One turn moves every row onto another: examples first, then more rows asked:
z96: [ -2   4   9   9 -11   6  20  -7   4  20  -2  27  15]
z34: [-5  5  3  6 -4  4 24  1  6 13  2 39 15]
z305: [-11 -13  -8   4  -4  -6  15  25   3   7  13  19   1]
z119: [-16  -9 -11  14  -3 -11  19  -2   6  25  11  13 -13]
z732: [-4  0 12 17  3 -4  0  8 -6 13  8  9 -1]
z361: [-21  -7 -17  14  -7  -6  18  -4   2  22  17  20 -10]
z134: [-1  7  7  9 -1  5 24  3  4 14  8 34 15]
z425: [-6 -5  4  9  7 -1 -4  8 -9  7  7 13  2]
z439: [-13   1   2   0 -19  10   4   3  -7   6   4  16   5]
z103: [-3 -2  5 10 -9 -1 31  5 11 20  4 30 14]
z104: [-11 -10   0   6 -14   5  17  -3   3  13  -2  42  10]
z613: [-14   1  -4  13  -7  -1  14  -7  -1  25  12   4 -12]
z954: [-9 -4 10 24  4 -4 22 -2  0 14 12 36 12]
z805: [-20 -14 -11   3  -4  -6   5  14   5   5  -2  26   1]
z680: [ -7  -1  -3   1 -11   9   1   7 -12   7   7  14   3]
z502: [-18   3 -10  13  -6  -5  18  -7  -2  26  17   8  -7]
z740: [-5  6  7  9  1  3 18 -2  5 13  0 38 15]
z2: [-13   0   1  15 -14   6  24  -6  -2  12   8  38  12]
z868: [ -2 -14  -6   5  -8  -8  17  17   6  10  21  24  -4]
z168: [-18 -18  -5   7  -4 -10   3   5   5   7  -4  32   4]
z281: [-20   4  -5  16  -2   0  12  -5  -2  22  19   9  -9]
z999: [-18  -3 -11  16   0 -12  18  -4   2  26  17  12  -8]
z754: [-15   0  18  14   5   2   8  -1   7  11  -3  30  10]
z761: [-22  -2 -15  12  -8  -7  17  -9   2  25  11  15  -7]
z488: [ -4 -13  -8   5  -6  -6  18  21   4  11  17  15   2]
z580: [-17 -16 -11   4  -5  -8   2   5   7   9  -6  26   1]
z808: [ 2  2 15 14  1  0 20 -3  4 21  3 24 14]
z652: [-10   4   0   5 -20   8   1   1  -9  12   1  14  -1]
z566: [  0 -12  10  16   3  -4  23   9   3  15  14  34  10]
z792: [-13 -16  -9   3  -7  -9   2   2   9   8   0  34  -4]
z689: [-13   6  10  18  -7   4  29   4   2  12  16  29  12]
z636: [-5 -5  7 12  9 -5 -3  7 -2 10  6  9  2]
z270: [-21   1  -8  15   0  -8  11 -11   0  25  10  11  -7]
z482: [-21   4   9  19  -2   1  18  -6   5  11   1  36  12]
z938: [-21  -8 -14  18   0 -10  15  -4   3  23  17  20 -10]
z969: [-16   0  -4  14  -3  -4  10 -10  -1  24   8   6 -13]
z848: [-18 -15  -8  12  -6 -13   5   9   8  12  -6  30  -2]
z585: [ -8   5  13   6 -13  12  24   8   2  12  11  24  11]
z175: [-8 -4 14 13  7 -4  0  9 -4  8 10 12  4]
z887: [-7  1 13 10  7 -4 -4  5  2  8 10 13 -4]
z765: [ -7 -12  -8   9 -14  -8  22  22   4  13  14  21  -2]
z51: [ -6 -15  -4   6 -11  -5  20  21   0   8  19  22   4]
z376: [ -9   6   2  -2 -18  10   3   3  -1   7   9  15  -3]
z116: [-8 -4  6 12 -3 -5 23 -2 14 19 -5 34 14]
z195: [-18  -9 -14  12  -8  -8  19  -5   6  25   8  14 -13]
z367: [-3  3  7 11  5 -1 22  3  7 14  5 38 15]
z273: [-24   4  -7  15  -3   0   8 -10  -1  21  13  12  -9]
z311: [ -9   1  -5  -1 -18  10   4   4  -6   9   5  11   3]

z270 goes to z761
z273 goes to z361
z311 goes to z488
And these:
z96 goes to z103
z732 goes to z848
z119 goes to z969
z175 goes to z168
z689 goes to z954
z680 goes to z305
z367 goes to z740
z376 goes to z868
z754 goes to z104

One turn moves every row onto another: examples first, then more rows asked:
z233: [  7  -3   2 -13   4  -7   1   7  16  19  16  14 -21  17  -2  12  -1 -16
  -8  -9   9]
z941: [ 12  13   7   4   2  -3 -17   5   3  14   5  10 -22  17  -3  -3   2  -2
   7   0   3]
z573: [ 23   1  -5   7   4 -11   5  15   7  10   8  11  -8 -11   7   7  -2 -14
   3   2   6]
z105: [-12 -14  -5  -9  -7  -3  -9   0  14   3  -4   5  -2  13  -7   6  -7  -5
   8 -10  14]
z786: [  2   4   3   5   7 -18 -11  30   8   9  -3   7   5  -4  -7  13   0   0
  -7   0   7]
z731: [  0  -9   2 -15 -14   4 -11  14   7  17  -1  17  -2   7 -15   2   2 -10
  12 -14   2]
z277: [  8   7   1  -5   4 -15   5   3  20   4  12 -11  -8  11   1   8  13   0
   2  -6  16]
z249: [ -4  -8  -5   3  -4   4 -14   9  10  -6   0   0  15   3  -7   5  12   1
   5  -4   9]
z129: [  5  -6   0 -14   0  -6   0   3  17  16  15  13 -20  18  -2   8  -7 -14
  -6 -15  12]
z126: [ 10   9   3  -2   3  -9  -3   7  21   5  10 -14  -7  10  -7   1  11  -1
  15  -6  15]
z687: [  8  15   1   3  -5 -12   7   4   7  -1  19  -5  -3  12  -8   7  -4  -1
 -15 -10   9]
z90: [ 13  10   3   0  -2  -3   9   5   4  13  21  11  -7  15 -11   0 -10 -16
 -15 -12   6]
z499: [  2   2  -8  -8  -9   0 -13  12  20   6   0   1  -4   4 -10  -5  -5   1
  23  -4   6]
z650: [ -6 -11  -2 -10 -10  -1 -15   7  12  -6  -2   3   4   8  -2  13   1  -2
   8 -15   9]
z276: [ 14  -5   6   7   7  -6   7  22   8   8  13   8   2  11  -7   9  10 -25
  -4   2   4]
z416: [  7   8   9   5   3   7  -4   6   8  20  22   6   3   8   5   4   3  12
 -17  -9  13]
z983: [  9   6   9   3   1  -4 -18   3   0  19   3  12 -22  17  -6   3   2  -7
   7   1   4]
z53: [ 15  14   5   7   8  -5 -11   5   6  15   6   9 -20  14   2  -1   5  -3
   8   5   2]
z360: [  5  -6  -3   6  -2  -2   1  24  17   5  12   5  14  10   0  12   4 -22
  -1  -1  -5]
z734: [  9   2  11  -9   3  10 -12  -4  17   1  14  15  10  -2 -14   7  -6 -11
  -6 -11  -5]
z769: [  3 -14  -8 -10  -9   5  -5  11  12  11   4  18  11 -12  -7   3   3 -11
   0 -15   9]
z530: [  9   9   5  -3  -7   4  -9  -7  14   9   9  14   4 -12 -13   6  -6   6
   0  -4  -8]
z571: [  2  -4   5 -16  -8   0 -23  10   4   8  -3  11  -6  11 -15  -2   0 -15
  10  -9   6]
z518: [ 15  -6   0   3  -1 -11   8  13   3  16   2   9   2 -12   9   8  -4 -16
  -1   2   5]
z671: [  6   6   7   1  -3   9  -2  -2  12  22  19   4   5   6   5   7  -1  13
 -14  -9  12]
z906: [ -2  -4  -4   2   0   4 -22  21   8   9  -3  24   3  -7 -10   4  -5   3
   0  -4   4]
z835: [ -3  -6  -4   5  -7   7 -14  14  12  -4   3   6  18   1  -8   4  12  -3
   5  -5   3]
z153: [  5  -1   8   4   6 -18  -4  29   4  10   0   7   1  -3  -3  16  -3  -3
 -10   6   6]
z951: [ 18  22   2   9   4  -6  -1   4   1   6  13   5 -10   5  -4  -5 -12  -2
  -7  -6   7]
z450: [ 12  -5  -5   4  -2  -9   2  10   1  21  -3  16   4 -13   8   5  -2 -16
   1  -3   3]
z514: [ 14   7  10  -2   2   9  -7   9   8  15  27   5   4   7   7   4   6   2
 -18 -14  11]
z926: [  1  -4  -7   2  -1   7 -21  19   9  12  -2  23  -3  -4 -10   0  -8   3
   6   0   2]
z193: [  4  -1   1  11   4 -21   3  20   5   6   4   6  -7   2  -4  20   3   0
  -9   6   9]
z565: [ 10  -5   5   8   1  -4   4  25  12   5  11   2  10   7   1  11   3 -20
  -1   7  -3]
z163: [  1  -1  -2  -2   2   5 -16  15  15   7  -7   9   1   2  -6  -4  -8   4
  22  -9   9]
z471: [ 14  10   5   0  -4   8  -5   8   9  21  27   9  -2   2   9   4   1   9
 -14 -10   7]
z286: [ 17  14   7  -4  -5  12 -11   7  14  18  26   5   2   4   6   4  -1   8
  -9  -8   4]
z574: [  4 -16  -7 -18 -10   4  -7  14  12  10   7  15   6  -7 -12   5   4 -15
   0 -15   9]
z200: [ 11   8  16  -7   3  10 -12   5   8  18  21   7   5   9   1   5   1   2
 -19 -13  12]
z924: [  3  -9  -3 -13  -1  -8   0   2  21  13  15   8 -19  14   0  14  -8 -14
  -1 -13  14]
z98: [ -3   3  11  -2   5   3  -4  -5  19   5   7   8  13  -2 -21   8  -4   7
  -7  -7   3]
z862: [  7   8   1  -4   0 -10   2   4  21   3  12 -13  -7  13  -4   1  11   2
   8 -10  15]

z499 goes to z105
z518 goes to z153
And these:
z249 goes to z574
z163 goes to z650
z360 goes to z450
z193 goes to z276
z687 goes to z90
z233 goes to z53
z924 goes to z983
z530 goes to z98
z514 goes to z471
z129 goes to z941
z906 goes to z835
z286 goes to z671

One turn moves every row onto another: examples first, then more rows asked:
z591: [  0   3   5  -4 -14 -11  -2 -10  -9  -4  17   2  -1  22   9   1  -4]
z965: [ -6   4   1   2 -10 -14   3  -2  -7   4   5  14   0  23  10 -11   0]
z723: [ -6  -1 -15  -6  -6  -6  14  16  -3  -1  13  -2   4   4  -2  -8 -16]
z385: [ -3   1   3 -21 -13   6   5  13   9  13   1  -1  -6  10  -6  -2   3]
z684: [ -7  19   0 -10 -18   9  -5  -3  -4   1  16 -12  -1   4   3  -9   3]
z902: [  5   1  -5  -9  -9  -7  -9  -4   5 -17  -1  -2   6  -2 -15 -10   6]
z838: [-13   7   0  -9 -10  11  -8 -10   4   6  18   3  -4  -3   6 -16  -2]
z551: [  2  10  -5  -3   3   6  -7   4   0 -11  -6 -11   4 -12   4   7  -1]
z720: [ -2  -2   4   2  -9 -13 -16   4   8  -7  -2  -4  -8 -12  -5  -6  -6]
z631: [ 11  15   6   1 -12  -2 -15   6   0  -6   1   4  11   1  -6   5  -7]
z807: [ 20  -8  -3   1   0  17   4   2  -4  -4   8   2  -5   9   4 -14  -1]
z236: [  1   5   2   1  12  -4  -9  -6   1  -2  -2   0  -5   8 -11  12   2]
z320: [ 18  -5  -5   3  -1  19   5   2   0  -4   8   0  -5   8  -2 -15   1]
z208: [ -7   9 -10  -1  -1 -16  11   0 -14 -11   8  -5   9   2   2  -3  -2]
z667: [ 11   7   2   0  -3 -16  -5   9   5 -13  -9   4   7   4   4   5  -1]
z167: [-11  -9  -2   8   2   8  -9   9   3  11  -3  -4   4  17   6  -9   0]
z932: [ -6 -12  12  -2  -1   1  11  -8   1  -1  17   5   7  -2   5  -4  -5]
z341: [-11  -7   0   8   2   4 -10  12   2  12   0  -3   4  18   4 -13   0]
z936: [ 18  -6  -5   4   2  16   9   2  -1  -5   3   1  -3   9   1 -15   1]
z747: [ -2   2   4 -11  -7  -1  14  -3 -11   2  -4   2 -20   9   8  -5   2]
z611: [-11  -3 -18 -10   0   2   0  -1  -8  -2   5  -7 -12   1  16 -14  -4]
z162: [  0   1   7   3   5   2   2 -16   5 -10  12  -1 -10  -1  11   5   2]
z490: [ -1  15   2 -19 -17 -10   2   5   7  -8   1  -1  -7  13 -11  -4  -5]
z349: [ -4 -15  12  -2  -6  -1  11  -8   2  -1  12   6  11  -2   0  -7  -2]
z520: [ -6   9   1   0 -12  -9 -21  11   9   7   3  -2   0   5  10 -11   9]
z847: [ -7 -17  10  -3  -2   0   8  -9   3  -1  14   2   8  -3   2  -7   0]
z830: [ -9  -7   0   8  -4   7 -10  12   3  10  -2  -3   3  17  10 -14   1]
z547: [  2  21  -1 -10   6 -10  -1   7   4  -2  19   0  -1  10   9 -13  -5]
z880: [ -9  -1  -7 -13  -3  -3  -9  -3   4 -10   5 -14  -9  14  20 -12   0]
z288: [  0  -2   2 -17 -14   3   5  11   8  15   5   1  -8   9  -9   2   5]
z329: [  8  16  -4 -10  -3   1  -3   2  -2   3  15  14  -2  12   0 -23  -5]
z24: [ 10  -1 -13   4  -5  -9 -15   4  -5   1   2  -3 -10  -3  -5  11   0]
z212: [ -3  13  -7  15   0  -4   0  -2   5 -12  -1  -1   6   4 -11  -3   7]
z11: [ -4  -5 -13  -3  -4  -8  13  17  -4  -1  11  -3   0   2  -4 -10 -17]
z30: [  2   8  -7  -3  -2   3 -20   0  14 -10   6  -1   8  -1   3   8  -7]
z38: [  0   1  -1   0 -11  -2  -2  -3   0 -18 -12  -7   2   4   2  13  -3]
z612: [  9  10   8  -2  -6  -4   6   4 -14  -4   3  -9 -14   3  16 -11   4]
z809: [  0   0   0 -17 -12   7   3  12   8  18   3  -1  -7   5  -8   1   2]
z674: [ 13   4  -6  -1  -1  11 -21  -1 -12  -5   6  -8  -9   8   5  -9  -4]
z554: [ -3  -4 -13  -5  -5  -9   9  17   0   1  11   0   3   1  -4 -11 -19]

z24 goes to z236
z547 goes to z684
z747 goes to z965
And these:
z667 goes to z631
z807 goes to z932
z520 goes to z674
z847 goes to z11
z809 goes to z167

One turn moves every row onto another: examples first, then more rows asked:
z438: [  2   7   7   0   7   4   7   2   2 -12  -5 -15  -9]
z728: [ 19  18  14 -11  -5 -14  16  -2  14   8   8   2  -6]
z562: [ 1  6 12  7  9 23 19 -8 14 -4  4 -3  0]
z40: [  3   6   7  -3   3  -2  11   2   4 -14  -5 -15  -8]
z990: [ 9  9  4 11  1 -7 28  8 10 20  6  6  3]
z878: [ 13  10   7 -12  16  -9  13  -6  11   0  15   7  -1]
z314: [  4  11  10   1   1   5   7   3   2  -9  -7 -17 -12]
z925: [ 19  25  18  -2  -2   7   5  -2   8  17   6   0 -13]
z655: [ 17  17   5  -3  -4 -18  18   1   2   4  11   3   7]
z458: [12 13  1 -1 16 -5 11 -3 -4 -1 17  7  9]
z615: [ 6  5  0 11 13 -2 25  6  8 16 10  9  5]
z804: [10 13  7 15  1  4 22  9  7 25  5  4 -1]
z20: [14 22  7  7  9 12  2 -1 -8 10 12  3  0]
z321: [ 19  27  12   4 -11  -2   9   3  -2  15   6  -2  -1]
z958: [  6   8  15   3 -10   5  29  -5  21  -2   0  -7   0]
z111: [13 17 11 -4 19 12  2 -5  4  7 14  5 -8]
z206: [ 5 12 17  8 -7 21 20 -5 16  3 -1 -8 -5]
z464: [  5   9   9  -1  -2  -2  10   3   4 -10  -7 -17 -10]
z118: [ 2  2 10  1  5  7 28 -8 19 -9  5 -2  4]
z358: [ 6 10  3 16 12  9 19  7  4 21  8  7  1]

z20 goes to z458
z878 goes to z728
z358 goes to z615
And these:
z206 goes to z562
z464 goes to z314

One turn moves every row onto another: examples first, then more rows asked:
z607: [ -4  -1  -1   2   1   8  12   9 -13  -1   9  -5  -3  19  10  -2 -11   1]
z409: [ -6  -3   2  -4   2   7   6   4   8   6   8   9  -4   9  -5 -15   7 -13]
z989: [  8  -5   4   5  14   8  -7   1  -3 -14 -13 -10  -4  -6  10   3   1   7]
z876: [  1   6   6  -9  -2  -2   0  -4  16  14  -5  -6  -2 -12 -14  -4   6   0]
z112: [ 13 -10 -10 -11   3  11  -6  -1   5   2   6 -12  -4  -1   1 -12  -4  11]
z339: [ -1  -3  -4   3  -3   5   7  11 -14   0  13  -2  -8  18  12  -2  -6   0]
z399: [ 18 -10 -10 -10  -1  12  -9   3  -2   2  -1 -10   0  -1   4 -11  -4   6]
z489: [  4   1  -1  -1  -5  -9   6   4 -12   1 -18 -12   3  -3   3  10 -17   7]
z493: [  6   9  11  -2   3  -1  14  -4 -14   8 -10   8   1   2   7  -9  -3   5]
z295: [  0   2   8  -6   1  15  -4   5 -13  -8  -7   3  -6   1 -18   9   2  -2]
z47: [  6  12   8  -5   4   0  11  -5  -7  11 -11  10   2   5   9  -7  -3   3]
z718: [ -7  10  10   9   5 -15   3   1  -5  -7   6  -5   3  -3  -2  19   7   0]
z853: [ -1   1  10  -7   5  10  -3   7 -10  -3  -8   8  -4  -6 -17   9  -5  -3]
z287: [ 17   5   3   3 -16  -4   7 -10  -7   4  10  -6   4   7 -12   2  -1  -6]
z354: [ -8   9   8   5  -4 -17   8   0  -4  -9   7  -3   5  -1  -1  18   6   3]
z604: [ -6  -4   1  -6   3  10   5   3   5  10   6  11   1   7  -6 -13  11  -7]
z260: [  3 -10  -3   3   1 -13   5  -2  13   2  15 -14  10  -4   9   2   4   5]
z597: [  6  -3  -8   6  -5   6   2  21   2   1  -1  -8  -8   6  13  -1 -14  -3]
z412: [ 9 17 10  6 -3  0 21 -6  2  4 -5 -9  0  1 -1 -8 -3  7]
z494: [ 12   4  -1   5 -12 -10   4 -14 -10   1   8  -7   4  11  -9   5  -3  -7]
z78: [14  2 -5  6  0 -5 -1 -1  8  5  8 -7 21 -9 -1 -8  0 -5]
z147: [ -5  -7   0  -5  15  -5  -3  12   4 -10  -6   0   3 -17   4   2   4   8]
z89: [  1   5   5   7  -5   3   7   5   6 -13  13   3  -1   3 -10  21   2   0]
z365: [-10  -4 -13   1  -6  -2  -2   7   0 -11  10 -18  -9  10 -11   1   2  -3]
z83: [-11  -4 -13  -1 -11   1  -2  13   2 -10   5 -14  -7   3 -13   7   3  -5]
z144: [  6   0  -1  -1  -9  -3   6   4  -8  -1 -16 -20  -3  -6   7   9 -12  11]
z414: [-12   5  -6   3   3   9   1   4   7  -1 -10   4   3  11 -12  -2  12  -9]
z194: [  0  -7  -4   1  -1 -12   0   3  11   3  16 -17  11  -7  10  -4   4   5]
z855: [  1  10   2  -5  -7  -4   1  -7  10  11  -8 -11   3 -12 -14  -4  10  -2]
z900: [ -9  -8   7  -5  12  -4  -5  10   3  -8 -10  -2   1 -15   6   4   7   6]

z855 goes to z399
z354 goes to z493
And these:
z89 goes to z412
z260 goes to z607
z365 goes to z494

One turn moves every row onto another: examples first, then more rows asked:
z525: [ -4   7  -2  10   9  20  -4  -3   1   3  27  -1  -9 -21  -1  14  -7   6
  -5  -8 -13  -1   4   0  -2]
z303: [ -9   7   8  -4   7  10   4  -2   3   8  12   6 -17  -8 -15  10 -13  17
   5   6 -22  -8 -21   4  27]
z207: [ -9   6  -1   6  10   5  -7  -5  -5   9  -8   8 -40   6 -12  17 -12 -13
  -6  -9 -16  -4   4  -5  23]
z801: [ -5  10  -2   8   8  20   8  -8  -1   4  25   0  -9 -20   0  14  -8   7
  -7  -9 -15  -3   8   2   0]
z733: [ -3  13  -5  11  -6  11 -17  -9   4  20  -8   7 -11   3 -10  17   4   9
   5 -14 -12 -21  -6  -4   1]
z435: [ -2   1   8   1  12  15  -9 -15 -19  22   7  -1 -30  -2 -21  17  -7  15
 -17   6 -14   1   4   1 -10]
z210: [ -3   8  -1   9   8  21  -3  -5   3   3  28   0  -8 -20   0  13  -5   5
  -4  -8 -12   1   2  -1   0]
z347: [  8  14  13  -1   7  20  -3 -11 -10  33  10  -2 -30  -6 -18  13  -8  16
   2  -1 -25   2  -3  -3   2]
z411: [ -8   5   2   4   7   4  -6  -6  -2   7  -7   8 -36   7 -12  18 -10 -17
  -6  -7 -14  -6   2  -6  24]
z173: [-19  -2  -2  -1  17   9   1  -6  -7   3  10   8 -24  -4 -16  10 -15  24
  -9   2 -20   0 -16   9  19]
z558: [ -4  16  -9  13   0  13 -15  -8   1  25  -7   7 -17   2 -10  14   0  15
   6 -21 -18 -16  -5  -3   2]
z304: [-14   2   4   3  10   3  -6   4  -6   7   8   3 -15 -12 -21  15 -17  17
  -3  12 -19 -16 -14   9  20]
z556: [-17  -6   6  -5   8   7   0  -8  -1  -4  11   8 -16  -1 -15  14  -7  14
 -10  12 -10  -8 -19   6  18]
z832: [  8   7  19  -1  -1  13 -11  -9  -9  24   9  -4 -20  -6 -22  20  -3   5
  -5  14 -13 -12  -1  -3  -3]
z486: [ -7   8   1   4   8   5  -4  -6  -2  10  -7   9 -39   6 -12  17 -11 -15
  -3  -9 -17  -5   2  -6  25]
z298: [-12   7 -11  10   1  11  -9 -17  -6  15 -10   9 -17   8  -9  17   3  14
 -10 -16 -10 -17   0   0  -6]
z986: [ -8   6   0   6   7   3  -8  -4  -5   9  -8   8 -37   5 -14  19 -12 -16
  -6  -6 -15  -8   4  -4  23]
z445: [-11   9  -9   6  -2  15  -3 -21   0  15  -8  11 -18  12  -5  14   6  13
  -5 -19 -11 -13  -5  -3  -2]
z557: [ -5   8  -1   8   6  20   6  -8   0   3  25  -1  -7 -19   0  15  -8   5
  -7  -6 -13  -5   7   1  -1]
z774: [  3   3  17 -10   3  20   1 -24  -6  19  11   2 -27   5 -14  15   3   9
 -10   5 -12   5  -6  -6  -2]

z173 goes to z303
z832 goes to z435
And these:
z207 goes to z486
z445 goes to z733
z525 goes to z801

